[[130 119 106 129]
 [109 120 129 113]]
:
[[119 106]
 [120 129]]

[[125 124 106]
 [132 153 124]
 [129 109 115]
 [135 140 134]]
:
[[124 106]
 [153 124]]

[[132 122 138 134]
 [116 140 118 118]
 [125 129 127 128]
 [116 148 106 112]
 [119 136 122 121]]
:
[[122 138]
 [140 118]]

[[128 132 122]
 [121 128 127]
 [101 115 125]]
:
[[132 122]
 [128 127]]

[[115 151 144 113 149]
 [149 106 110 145 114]]
:
[[151 144]
 [106 110]]

[[115 147 147 102]
 [149 117 113 140]]
:
[[147 147]
 [117 113]]
---
[[124 145 142 124 147 149 117 144 121 122 145 148 116 144 120 119]
 [127 110 104 124 103 105 156 111 129 129 105 104 128 107 129 130]
 [137 113 115 134 117 113 133 115 133 134 109 117 137 117 136 134]
 [140 139 147 141 151 147  99 139 141 141 145 147 138 137 141 142]
 [147 120 125 144 120 118 117 120 145 145 122 122 144 119 146 146]]
:
[[127 110 104 124 103 105 156 111 129 129 105 104 128 107 129 130]
 [140 139 147 141 151 147  99 139 141 141 145 147 138 137 141 142]]

[[141 116 115 140 115 134 144 142 145 109 109]
 [146 103 112 144 118 145 152 145 147 112 111]
 [132 134 127 130 135 121 136 132 130 140 131]
 [139 115 115 142 113 144 136 129 131 123 116]]
:
[[146 103 112 144 118 145 152 145 147 112 111]
 [139 115 115 142 113 144 136 129 131 123 116]]

[[142 108 147 144 122 146 105 112 145 147 110 146 114 105 110 104]
 [112 146 109 106 126 113 138 149 110 108 145 116 152 140 145 140]]
:
[[112 146 109 106 126 113 138 149 110 108 145 116 152 140 145 140]]

[[119 124 125]
 [109 136 136]
 [125 118 119]
 [136 106 107]
 [112 132 132]
 [137 104 105]]
:
[[109 136 136]
 [136 106 107]
 [137 104 105]]

[[124 121 117 136 124 128 129 117 133 133 132 134]
 [121 128 123 136 127 131 122 121 125 132 132 121]
 [143 145 123 142 122 129 113 141 143 117 146 127]
 [135 133 127 132 119 156 111 145 143 118 142 140]]
:
[[121 128 123 136 127 131 122 121 125 132 132 121]
 [135 133 127 132 119 156 111 145 143 118 142 140]]

[[141 142]
 [144 146]
 [130 129]
 [137 138]
 [113 111]
 [146 147]
 [105 103]
 [147 149]
 [152 155]
 [110 108]
 [146 148]]
:
[[144 146]
 [137 138]
 [146 147]
 [147 149]
 [110 108]]

[[129 119 119 122 128 130 129 125 121 122 134 138]
 [129 123 125 127 131 129 126 121 118 121 132 136]
 [124 112 114 120 131 136 136 127 120 122 136 141]
 [115 113 124 130 139 140 136 125 121 123 132 131]
 [107 114 132 141 142 132 125 120 130 137 139 126]
 [140 143 136 124 106 110 120 138 139 137 128 122]
 [138 138 135 129 120 124 126 131 126 124 121 120]
 [139 147 142 131 111 112 118 132 134 134 125 120]]
:
[[129 123 125 127 131 129 126 121 118 121 132 136]
 [115 113 124 130 139 140 136 125 121 123 132 131]
 [140 143 136 124 106 110 120 138 139 137 128 122]
 [139 147 142 131 111 112 118 132 134 134 125 120]]
---
[[120 130 131 119 121 119 131 130]
 [130 131 131 131 129 130 131 131]
 [115 151 152 118 113 115 152 151]
 [146 122 121 148 143 147 121 122]
 [123 135 135 124 123 123 135 135]]
:
[[130 131 151 122 135]
 [131 131 152 121 135]
 [119 130 115 147 123]
 [121 129 113 143 123]
 [119 131 118 148 124]
 [131 131 152 121 135]
 [130 131 151 122 135]
 [120 130 115 146 123]]

[[121 140 138 144 152 118 147 119 134 143 126 139 120]
 [140 121 143 117 110 143 119 152 141 121 151 137 135]
 [120 140 138 144 153 118 147 118 134 143 125 139 120]]
:
[[120 135 120]
 [139 137 139]
 [126 151 125]
 [143 121 143]
 [134 141 134]
 [119 152 118]
 [147 119 147]
 [118 143 118]
 [152 110 153]
 [144 117 144]
 [138 143 138]
 [140 121 140]
 [121 140 120]]

[[138 106 107 146 137 140]
 [152 116 117 114 152 151]
 [141 108 109 141 140 142]
 [122 115 115 147 120 125]]
:
[[140 151 142 125]
 [137 152 140 120]
 [146 114 141 147]
 [107 117 109 115]
 [106 116 108 115]
 [138 152 141 122]]

[[101 131 126]
 [153 140 141]]
:
[[126 141]
 [131 140]
 [101 153]]

[[126 139 119 130 132 120 135]
 [106 125 123 111 114 136 152]
 [111 116 133 112 112 142 142]
 [ 99 109 134 100 101 151 153]
 [146 113 149 139 133 134 105]
 [130 110 145 125 122 141 119]
 [142 132 133 142 140 120 117]
 [111 118 131 112 113 141 142]
 [144 131 135 143 141 120 114]]
:
[[135 152 142 153 105 119 117 142 114]
 [120 136 142 151 134 141 120 141 120]
 [132 114 112 101 133 122 140 113 141]
 [130 111 112 100 139 125 142 112 143]
 [119 123 133 134 149 145 133 131 135]
 [139 125 116 109 113 110 132 118 131]
 [126 106 111  99 146 130 142 111 144]]

[[125 130 117 142]
 [118 120 132 131]
 [121 121 133 127]
 [127 129 122 135]
 [111 109 146 122]
 [110 114 133 137]
 [116 123 118 149]
 [148 150 104 137]]
:
[[142 131 127 135 122 137 149 137]
 [117 132 133 122 146 133 118 104]
 [130 120 121 129 109 114 123 150]
 [125 118 121 127 111 110 116 148]]

[[140 114 116 120 141 149 123 123 146 144 116 146 117 131 121]
 [136 134 131 119 137 128 144 144 124 132 136 131 111 107 143]]
:
[[121 143]
 [131 107]
 [117 111]
 [146 131]
 [116 136]
 [144 132]
 [146 124]
 [123 144]
 [123 144]
 [149 128]
 [141 137]
 [120 119]
 [116 131]
 [114 134]
 [140 136]]
---
[[133 138 122 118 109 114]
 [152 119 137 133 134 143]
 [119 125 129 133 135 130]
 [132 124 131 132 135 137]
 [125 118 134 137 144 142]
 [134 121 133 135 138 138]]
:
[[133 138 122 118 109 114]
 [119 125 129 133 135 130]
 [132 124 131 132 135 137]
 [134 121 133 135 138 138]
 [125 118 134 137 144 142]
 [152 119 137 133 134 143]]

[[149 145 145 143 139 145 132 147 112 117]
 [115 122 118 120 128 119 131 119 155 155]
 [127 120 154 153 116 122 155 122 117 117]
 [150 154 134 134 149 149 124 153 115 131]
 [142 148 146 146 141 139 143 144 102 132]
 [114 123 120 121 128 118 134 119 151 157]
 [128 118 142 141 118 125 140 122 137 118]]
:
[[115 122 118 120 128 119 131 119 155 155]
 [114 123 120 121 128 118 134 119 151 157]
 [150 154 134 134 149 149 124 153 115 131]
 [128 118 142 141 118 125 140 122 137 118]
 [149 145 145 143 139 145 132 147 112 117]
 [142 148 146 146 141 139 143 144 102 132]
 [127 120 154 153 116 122 155 122 117 117]]

[[107 127 120 151 152 147 139 134 114]
 [144 104 125 114 106 135 108 107 128]
 [136 151 140 137 124 131 115 128 107]
 [130 105 122 116 131 149 152 146 144]
 [122 131 135 137 145 152 125 108 118]
 [149 134 137 148 137 113 148 132 143]
 [140 129 119 146 129 120 120 142 103]
 [114 124 129 104 124 111 122 140 109]]
:
[[140 129 119 146 129 120 120 142 103]
 [107 127 120 151 152 147 139 134 114]
 [130 105 122 116 131 149 152 146 144]
 [144 104 125 114 106 135 108 107 128]
 [114 124 129 104 124 111 122 140 109]
 [122 131 135 137 145 152 125 108 118]
 [149 134 137 148 137 113 148 132 143]
 [136 151 140 137 124 131 115 128 107]]

[[144 122 138 116 115 124 138 138 122 122 139 140 117 139]
 [119 141 114 153 154 145 113 111 139 139 112 111 150 111]]
:
[[119 141 114 153 154 145 113 111 139 139 112 111 150 111]
 [144 122 138 116 115 124 138 138 122 122 139 140 117 139]]

[[143 133 109]
 [120 121 152]
 [151 145 112]
 [122 134 149]
 [120 132 151]
 [113 117 148]
 [152 145 115]
 [151 130 125]
 [143 150 131]
 [140 149 133]
 [144 123 126]]
:
[[143 133 109]
 [151 145 112]
 [152 145 115]
 [151 130 125]
 [144 123 126]
 [143 150 131]
 [140 149 133]
 [113 117 148]
 [122 134 149]
 [120 132 151]
 [120 121 152]]

[[125 129 138 119 132 124 126 134 131 144 125 134]
 [125 123 132 131 137 129 129 123 135 123 133 136]
 [116 133 121 125 125 136 113 143 142 134 156 131]
 [130 129 133 124 127 123 123 122 118 125 129 120]
 [122 129 110 119 125 129 135 132 128 126 136 137]
 [131 147 126 131 134 133 134 124 124 126 128 130]
 [137 137 134 136 128 130 125 125 134 132 134 120]]
:
[[122 129 110 119 125 129 135 132 128 126 136 137]
 [116 133 121 125 125 136 113 143 142 134 156 131]
 [131 147 126 131 134 133 134 124 124 126 128 130]
 [125 123 132 131 137 129 129 123 135 123 133 136]
 [130 129 133 124 127 123 123 122 118 125 129 120]
 [137 137 134 136 128 130 125 125 134 132 134 120]
 [125 129 138 119 132 124 126 134 131 144 125 134]]

[[123 157 119  98 119 121 142 149 153 118]
 [104 152 137 106 105 141 113 127 144 141]
 [150 133 107 127 145 100 154 144 138  99]
 [112 109 145 140 122 144 108 110 109 140]
 [115 108 140 140 115 145 108 108 111 143]]
:
[[150 133 107 127 145 100 154 144 138  99]
 [123 157 119  98 119 121 142 149 153 118]
 [104 152 137 106 105 141 113 127 144 141]
 [115 108 140 140 115 145 108 108 111 143]
 [112 109 145 140 122 144 108 110 109 140]]
